In the data rows, 128 means zero.
Every row has a hidden score. In each pair, how much higher is the second row's than the first's? 7 means about the same, 15 much higher and 0 much lower.
[ 99 100 159 171 183 128 104  91]
[165 148  84 131 165 139 109  80] 7
[ 77 154 201  64 118 165 154 113]
[144 168  86  91 191  81 120 119] 2
[132 135  74 104  70 183 177 144]
[110 121 171 113  78 122  93 203] 1
[149 136  74 168 179 121 101  90]
[139 207 156  69 124 146 123  85] 7
[134 118  92 129  55 168 160 165]
[154 115 130 133 114  90  48 202] 2
[149  98 127 162 185 113 102  85]
[151 170  86  40 116  88 201 151] 1
[151 130  88 172 106 175 146  82]
[159 174 123  50 179 103 107 108] 3
[125 107 144 143  89  93  92 210]
[152 139 122 145 185  97  91  90] 12
[143 118  92 144 110 188 160  84]
[163 115  94 129 194  81 109 111] 0
[154 140  20 164 101 177 137 123]
[180 121  93 123 162 145 108  81] 7
[ 80 122 191 115  83 175 169 123]
[113 213 109  51  87 150 128 166] 5
[ 84  93 187 138 188  86 125 122]
[133 105 107 163 194 122  92  96] 11
[123 210 143  57 100 173 127 110]
[175 108  48 110 169  89 172 118] 1
[ 98 147 103 156  64 164 182 139]
[102 109 220 149 133 126 150  81] 6
[138 127 182  86 110  92  60 199]
[ 80 181 190  64 103 164 149 119] 14
[165 188 105  51 139 152 127  92]
[128 122  98 110  74 123 133 207] 1
[100  89 184 167 147 148 144  78]
[111  76 115 183  69 186 152 145] 7
[102 138 188 140 131 162 130  75]
[127  83 127 144  93  96 239 133] 0
[ 76  67 187 203 166 104 111 125]
[158 131  87 100  75 107 140 198] 3
[146 122  33 153 187 120 115 115]
[109 109 116 144 100 167 210  97] 8
[128 151  49 159 189  99 116 115]
[161 133  85 134 188 113  98  95] 8
[ 95 101 178 153 188 113 102  99]
[ 81 170 197  83 163  74 139 130] 2
[150 146  92 148 190  99  85 101]
[149 104 115 168 186 108 100  89] 8
[ 95  89 166 153 105 189 161  96]
[138 128 127 122  85  97  91 210] 0
[ 67 130 217  88 133 168 124 116]
[170 164 116  87 140 161 109  79] 7
[187 153  64  52 109  98 179 151]
[121 174 125 100  94 100  84 204] 6
[131 177 123  67  74 115 133 191]
[ 99 203 197  80 108 157 108 106] 13
[133  99 109 178 192 103 108  97]
[148 151 122 127 168 150  82  79] 11
[110 147 185 101 187 103  92 102]
[137 179  97  22 151  82 171 152] 3
[102 110 192 132 101 158 183  89]
[ 77 162 208  86 149 126 145 100] 6
[139 126  74  94  69 151 157 187]
[102 184 199  55  99 166 128 115] 10
[137 173  30 107 131 111 204 124]
[114  90 170 192 175 108 103  90] 9
[108 168 160  96 111  95  67 200]
[ 73  54 138 207 158  88 156 149] 9
[148 115 117 129 109 124  37 201]
[105 153 174 114 139 183  92  86] 15
[106 146 193 162  73 154 149 101]
[121  92 159 174 188  87 110  99] 6
[147 103  54 136 194 119 130 107]
[129 118  89 108  67 137 161 194] 2
[119 101 162 145  93  98  80 207]
[164 176 104  54 180 101 104 114] 12
[129 115 116 128  85  94 118 212]
[131 101  59 146  73 135 193 173] 11
[122 119 137 128  85  98 102 211]
[162 146  81  59  74 145 147 179] 12
[146 137 115 104  55 183 136 150]
[174 109  45 147  77 172 146 141] 7
[160 164 100 130 177 106  96  89]
[150  79  62 111 192  93 162 128] 6
[113 150 147  81  80 113 120 203]
[152  72 135 189 177 113  92  92] 12
[ 71 137 223  92 114  87 146 167]
[114 110 153 201 164 119 113  79] 13
[161 167  81  72 186  89 102 128]
[150 184 112 126 135 158 107  75] 12
[117 120 143 210 151 148  77  85]
[ 90 154 195 100  99  98  93 193] 0
[122  94 159 131  62 116 144 194]
[131 127 126 157 193  97  95  95] 12
[118 107 128 172 196  97  98 103]
[ 66 121 240 145 137  96 128 127] 4
[152 164  86 136 153 141 131  73]
[162 128  92 171 166 116 119  78] 5
[132  69 100 150  64 145 180 175]
[145 108 138 159 182 126  81  85] 11
[150 132  93 163  93 127  46 193]
[ 74 107 214  97 164  76 137 150] 5
[119  70 140 158  61 143 143 186]
[155 143  75 112 193  87 118 113] 8
[173 140  63  80 183  88 134 123]
[ 91 128 171 129  60 154 130 175] 8
[168 117 105 154 156 128 135  71]
[123 124 125 153  76 100 107 205] 0
[160 104  59 155  67 167 164 145]
[145 168 111  96 163 159  98  82] 11
[129 137 158 123  85  93  81 204]
[153 197  87  49 157 148 111 104] 15
[181 178 123  48 158  97 120 105]
[100 103  90 146  69 173 176 165] 11
[ 82  86 142 186  72 169 136 165]
[132 121 139 176  94 107  46 195] 1
[150 128 106 137  76 107  95 203]
[151 107 110 175 182 105 106  87] 12
[139 132 108 108  91  95 106 212]
[161 158 115  98 176 111 118  83] 13
[ 73 137 217 117 168 103 116 113]
[166 146  76  61  75 148 181 153] 7
[136 102 103 106  62 143 196 169]
[175 111 126 128  86 121  53 191] 6
[129  92 126 211 172 122  94  89]
[ 97  83 144 172  63 149 144 179] 4
[164  85  87 144 108 166 187  90]
[169 126  77  94  81 115 126 198] 0
[128 103 127 209 170 112 110  84]
[184 123  91 125 167 119 122  83] 8
[123 104 122 152 183 129 135  79]
[136 110 119 176 153 143 140  68] 7
[132  93 145 182 164 148  96  78]
[185 117  59  82 183 105 103 133] 3
[105  77 162 190 163 153 103  87]
[182 154  92 115 172 109  93  94] 3
[121 133 112 140  54 128 162 181]
[185 108  75  94  90 185 149 119] 15
[113 219 116  30 110 150 108 161]
[163  90 145 170 110 152 152  74] 7
[112 109 109 209 160 151 108  84]
[180 150  59  40  98 155 145 156] 4
[ 89 178 176  59  81 139 137 172]
[122 102  85 138  68 144 152 194] 7
[150 139  91 146 187  61 120 116]
[128 121 156 115  95  96  77 209] 6
[148 124  95  69  69 150 151 187]
[127 118 108 132  69 113 137 203] 3
[ 81 108 196 147 144 165 122  88]
[100 103 212 149 168 114 113  90] 3
[185 151  75 111 161 137  96  92]
[145 126  99 120  57 135 199 152] 1
[ 77  71 186 188  90 150 174 126]
[147 143  77  37  91 148 193 160] 7
[159 145 127 104 190  91  93 100]
[ 75 124 191 112  74 150 133 176] 7
[154 132 106 155 153 164  89  77]
[110 119 155 124 100  97  84 211] 0
[138 115 124 128  71 112 111 206]
[158 126  89 134 192  88 117 102] 11
[ 79 162 195  67 174 116 113 120]
[129 110 158 128  89  93  88 208] 0
[148 139 102 110 197  94 108 104]
[126 196 165  75 158 127 109  86] 9
[122 169 103 122 139 153 167  74]
[ 82 168 211  67  89 154 139 139] 5
[ 94 119 156 130  58 157 179 154]
[154 180 112 102 169 131  90  85] 10
[ 85 113 184 113  80 183 167 127]
[109 149 150 140  87  98  82 203] 0
[164 119  94  94 196  80  93 135]
[101 124 163 113  71 125 121 200] 5
[ 67 119 213 117  84 130 156 162]
[102 128 113 107 128 196 168  91] 15
[128 124 195  81 117  96  58 196]
[150 163 116  75  73 194 115 136] 15
[172 120  88 127 175 136 107  84]
[113  82 141 175  66 127 126 193] 0
[143 159  96 111 193 107 101  99]
[108  92 118 150  72 134 132 202] 4
[107 195 203  40 111 143 134 113]
[121 123 113 115  62 135 146 196] 4
[129 196 113 127 149 141 117  75]
[ 86 160 213  67 126 156 138 103] 7
[184 160  97  65 165  71 132 122]
[139 120 108 191 151 150 112  73] 15
[158 156 109 129 170 133  93  79]
[115 118 162  93  60 128 167 183] 1
[144 126  68 179 179 120 114  91]
[156 206 104  47  99 157 147 112] 7
[104 110 151 137  54 145 168 170]
[168 156  91 103 173 123 117  85] 11
[129  82 166 169 185  84 116  98]
[150 141  90 172 162 143  94  79] 12
[129 211 111  56 116 156 159 100]
[140 115 153 131  95  90  71 206] 0
[147 114 118 200 135 157 104  75]
[101 101 144 179 189  95 121 100] 3
[155 110  89 109  64 183 168 140]
[170  88  95 143 191 103 104 103] 5
[119  93 174 170 146 159 119  73]
[100 122 195 120 182 123  96  94] 5
[ 86 135 218  87 169 114 125 105]
[155  61  59 163 136 163 177  98] 11
[147 182  99  87 153 150 131  80]
[107 136 170 106  90  98  97 206] 0
[113 109 145 169  85 103  85 204]
[120 187 148  86  58 155 153 143] 11
[128 122 110 167 194  98 102  98]
[121  76  33 177 173  93 158 154] 5
[ 70 150 214 117 100 133  81 172]
[147 110  82 207 173 121  86  97] 9
[126 120 116 107  67 132 133 202]
[ 95  92 144 214 111 169 147  93] 13
[ 82  84  94 181 118 178 186 113]
[129 158 149  40 190 102  89 132] 2
[158 164 119  83 180 125  88  93]
[ 90 144 169  85  85 123 119 199] 2
[177 118  51 108 162  68 171 135]
[129  81  68 164 100 191 179 113] 15
[ 94 125 130 158  62 178 163 141]
[ 65 126 216 110 150 148 126 106] 8
[165 186  94  76 159 139 103  91]
[182 123  68  81 100 182 154 113] 9
[145 118  94 117  55 151 156 177]
[162 111 121 158 156 136 125  69] 11
[ 68  96 175 171  88 107 188 159]
[192 147 102 105 143 147 101  83] 14
[131  65 161 202 140 143 131  78]
[182 106  87  95 185  97 132 106] 4
[101  87 198 138 162 135 143  82]
[102 170 128 155 124 178 125  80] 10
[139 108 112 130  57 125 201 160]
[147 137 105  98  55 162 177 147] 11
[115  67 115 199  76 128 125 191]
[122 144 119 165  75 184 152 101] 13
[ 90  93 177 186 173 123 108  94]
[ 79  82 174 154 103 185 165 110] 10
[149 141 104 136 184 131  82  88]
[ 65  49 193 178 115 144 169 132] 5
[170 171  91  66 152 144 132  87]
[158  67  81 154 131 161 181  88] 8
[154  94 107 176 183  92 119  93]
[ 90  82 153 173 100 171 187 102] 11
[173 129 133  38  81 112 190 155]
[139 109 141 180 181 110  85  88] 12
[154 105 105 152 185 115 116  84]
[146 179 123  56  65 140 168 152] 4
[133 127 127 173 182 102 107  84]
[166 149  37  77 105 104 178 172] 3
[ 67 159 215  77 149  93 141 138]
[101 174 197  88 163 131  95  94] 12
[ 82  78 120 204 185  96 118 133]
[163 155  88  97 185 115 102  97] 9
[157 126 140 129 182 116  87  84]
[148 189 118  70 175 123  90  99] 7
[ 95 207 176  48  99 107 165 147]
[118 108 133 194 163 138 118  76] 14
[148 111  78  76  74 168 189 157]
[174 135 102 115 178 121  98  87] 7
[149 129 100 147 195  88  85 110]
[139 161  75 137 135 183 119  83] 14
[135 118 132 162  77  94  94 202]
[175 165  85  61 127 179 112 102] 15
[135 126 125 196 173 103 103  84]
[100 140 169  86  95 109  99 206] 4
[148 158 106 109 193  95  95 103]
[115 128 171 192 156 127  92  79] 9
[ 69 105 198 199 138 140 113 102]
[131 118 158 125 180 125 118  76] 8
[ 85 191 183  58  95 166 133 134]
[111  77 120 174 125 192 153  89] 11
[ 88  70 209 153 122 169 146  98]
[ 62 106 189 169 124 157 155 101] 6
[ 75 102 195 163 173  92 135 111]
[ 83 118 229 118 169 104  99 116] 8
[ 89 140 196 134 165 133 106  87]
[123 107  97 176 197 100 106 106] 5
[103  85 125 187 159 155 146  81]
[ 90 124 190 105  68 165 172 139] 3
[ 96 104 186 107  66 141 141 184]
[ 90  80 148 219 119 168 138  97] 13
[125 103 158 170 190  84  92 103]
[109  98 187 189 174 101  89  97] 8
[151  55  94 180 186 101 127 108]
[142 139 135 159 164 140  88  74] 10
[ 91 136 231  72  87 150 149 135]
[114 200 101  24 128 101 169 165] 4
[149 191  95  30  92 125 176 153]
[104 139 166  99  84 112 101 204] 5
[ 92  65 147 216 116 177 133 105]
[128 101 114 176 187  74 140 103] 0
[131 144 157  94 102  80  86 205]
[ 72 110 139 188  93 181 157 118] 15
[ 97  78 164 181  64 153 172 145]
[ 88 187 194  59 103 160 144 117] 10
[148 214 102  37  93 113 156 154]
[170 111  59 120 161 154 141  87] 15
[136 117 110 169 172 147 102  78]
[166 166  72  35 114  95 175 166] 0
[ 63  92 165 110  99 186 167 147]
[157 148  89 143 186  90 103  98] 1
[103  75 128 194 192  98 108 117]
[ 99 115 228 128 170  89 107 107] 5
[175 117  99 159 175 119  78  92]
[ 90 165 178 104 181  98 117 103] 5
[166 127  74  67  76 145 153 180]
[104  96 127 204 140 174 117  85] 13
[155 169  52 114 170  75 156 117]
[ 98  71  76 216 172  94 153 132] 9
[131 186 148  83  59 163 142 135]
[121 210 129  55 171 103 120 110] 6
[175 164  63 138 171  92 101 106]
[152  87  70 137  84 177 193 122] 12
[137 168 111 193 163  91 100  88]
[115 109  64 224  93 180 125 127] 13
[124 131 139 123  90  90  96 210]
[119 127 114 123  65 117 152 198] 9
[183  93  84 123 187  83 111 120]
[122 131 166 121  97 100  64 205] 4
[138  94  84 205 154 149 128  82]
[129 119  91 174 192  98 115  99] 3
[108 102 165 183  67 175 151 117]
[148 187 117  96 164 133 103  82] 7
[158 133  67 117  78 182 171 119]
[174 111  47  35 164 123 149 151] 5
[151  98  40 126  87 142 141 193]
[116  87  96 193 193  98 116 112] 8
[ 98  83 137 195 124 176 152  88]
[123 120 153 142  89  93  81 207] 0
[ 93 131 164 158 161 159  99  83]
[103 115 200 134  97  92  81 197] 0
[ 88  49 127 216  96 119 179 161]
[114  93 137 162  65 125 128 196] 6
[132 123 120 196 172 118  99  81]
[132 147 109  62  73 123 172 187] 2
[119  75 179 165 172 134 112  83]
[118 112 160 181 156 133 125  71] 6
[112 113 160 108  73 110 132 203]
[ 91 145 192 108 180 103 119 100] 12
[111 180 138 103 109 100  64 200]
[ 99 143 171 106  79 183 167 110] 14
[ 91 128 171 123  86 102 115 203]
[ 71 150 200  57 113 108 177 158] 9
[ 91 118 232 123 155 111 129  95]
[149 136 113 112 177 141 115  77] 11
[103 183 184  71 165 133  98  98]
[160 109  96 124 199 101  77 119] 5
[163  83 104  95 146  56 206 143]
[161 140  94 103 192  91 112 105] 13
[ 95 101 159 138  61 153 138 182]
[131  72  90 204 163 150 126  88] 12
[159 153 113 113 189  81  91 108]
[138 167 119  58  82 109 129 196] 5
[160 153  22 185 149  78 130 134]
[ 65  77 162 184  86 153 141 169] 12
[ 86  96 207 147 179 112  94 110]
[108 153 152  93  85 111 101 205] 2
[151 106  93 125  69 203 128 140]
[ 86  87 159 200  99 165 168 103] 4
[135 143  97 120 193  82 139 103]
[ 78 120 200 132 131 168 140  90] 13
[159 165 118  68 165 142 116  84]
[175 125  86 126 183  75 127 107] 1
[147 204 142  55 166 108  92 106]
[120 124 113 182  51 136 153 166] 4
[109 160 141 104 112 100  66 206]
[160 149 145 120 174  97 105  82] 10
[ 85 191 171  66  94 115 188 141]
[110 130 116 147 183  52 159 125] 5
[153 136 143 137 170 118 107  73]
[148 118 120 158 183 113 104  82] 7
[130 116 143 165 163 142 117  70]
[107 211 167  79 158 123  98  99] 5
[103  68  61 102 114 169 206 163]
[131  98 131 155 200  99  76 114] 4
[173 111 141 133 158 129 115  71]
[103  33 108 229 143 102 173 134] 3
[152  96  86 121 106  80 232 145]
[103  78 115 213 179 117 123 101] 15
[ 91  85 147 215 165 138 105  96]
[113 120 138 105 200  71 137 122] 2
[150 116 119 175 180 111  89  87]
[141 192 141  65 164 116 123  88] 7
[110 133 161  91  99 122  71 207]
[119 101 165 160 101  95  64 203] 4
[135  86  91 213 147 163 111  87]
[ 90 141 214 120 101  93  85 186] 0
[ 81 116 236 144 110 134 151 102]
[145 166  83 167 166 124 104  82] 9
[ 90 105 184 161 167 149  96  90]
[ 99  87 161 159 191 102 126 100] 3
[114 219 125  67 167 113 116 106]
[149 180 133  39 136 169 121  94] 11
[158 183  88  81  86  80 175 166]
[127  97 152 161  82 103  85 204] 9
[108 124 179  89  67 119 147 190]
[135 123  89 203 167 122 114  83] 12
[115 158 186  63 164 148 105  90]
[193 130  50 131 151 146 100 100] 6
[172 130  88 148 155 142 117  75]
[ 98 133 214  89 146 144 141  86] 7
[108 173 117  64  72 146 163 175]
[132 230  74  63 112  97 152 157] 4
[149 119 113 123 168 161 113  75]
[146 196 123  40  99 159 161 110] 3
[ 90 156 145  65  76 146 163 179]
[164 148 140 105 130 164 120  71] 12
[151 153 131 114  97 181 143  82]
[ 96  83 191 144  63 144 172 155] 1
[137 136 130 142 188  99 111  86]
[134 174 118  81  82  93 131 197] 1
[108  79 158 192  85 165 174 103]
[121 141 137 156  83  99  78 202] 0
[138  82  82 185 164  68 184 117]
[155 177 102  54  76 121 136 182] 8
[ 81 173 205  73 164 109 115 116]
[116  91 167 156  91 103  81 205] 3
[118 103 169 184 171 121  97  82]
[112  58 103 163  79 160 204 147] 7
[120 156 144  98  77 106 107 203]
[169  81  74  88  94 106 179 188] 8
[106 214 100  69  83 147 163 151]
[ 82 113 206 138 119 175 133  94] 12
[172 103  27  93  97 160 157 167]
[161 164  91  48  77 145 182 145] 4
[ 98  86 198 196 138 142 120  86]
[179 162  70  66 177 102 108 121] 5
[132  90  81 114  77 136 160 199]
[146 142  22  91  99 138 184 168] 8
[156 130 117 136 184 114  97  84]
[142 149  81 114  80 184 175 112] 9
[ 91 134 199 147 179  93  74 118]
[179 155  71 102 170 116 118  94] 9
[145  81  96 205  65 161 157 133]
[142 124  99 218 129 137 132  77] 8
[134 123 114 187 166 128 117  74]
[108 150 122 121  64 135 125 195] 3
[152 137 126 143 168 142  89  75]
[160 132 111 157 162 120 124  71] 4
[103 199 141  58 111 108  93 191]
[158 126  99 114 169 148 126  76] 14
[156  98 117 103 198  81 127 113]
[118  99  78 175 195 126 105 107] 12
[117 124 189 177 153 116 114  75]
[166 138  61 135 115 152 179  88] 9
[ 97  82 117 244 106 149 155 110]
[197 133  86  80 165  69 117 136] 1
[ 86 131 205 177 136 139 111  86]
[ 90 156 222  57 159  89 117 136] 3
[118 129 135 111  82 100 118 210]
[163 109  75 142 175 141 120  84] 15
[ 98 103 186 115  74 122 127 196]
[ 87 191 179  56 163 120 125 111] 11
[140 127 126 122  47 140 155 173]
[155  97  64 194 161 127 138  88] 11
[166 138  82 134 164 145 112  79]
[185 127 112 135 163 127  88  83] 5
[117 118 156 182 167 126 108  76]
[ 94 111 187  87  71 139 157 181] 4
[154  93 106 137 134 183 143  77]
[140 102 123 157 140 164 150  69] 5
[ 79 186 159  75  88 113 173 167]
[ 71 123 219 166 106 150 136 106] 12
[ 87 153 195  82 103  99 106 193]
[117  48  85 176  90 171 195 139] 14
[142 157 105  89  97  94 100 207]
[123  95 135 145  59 132 136 193] 9
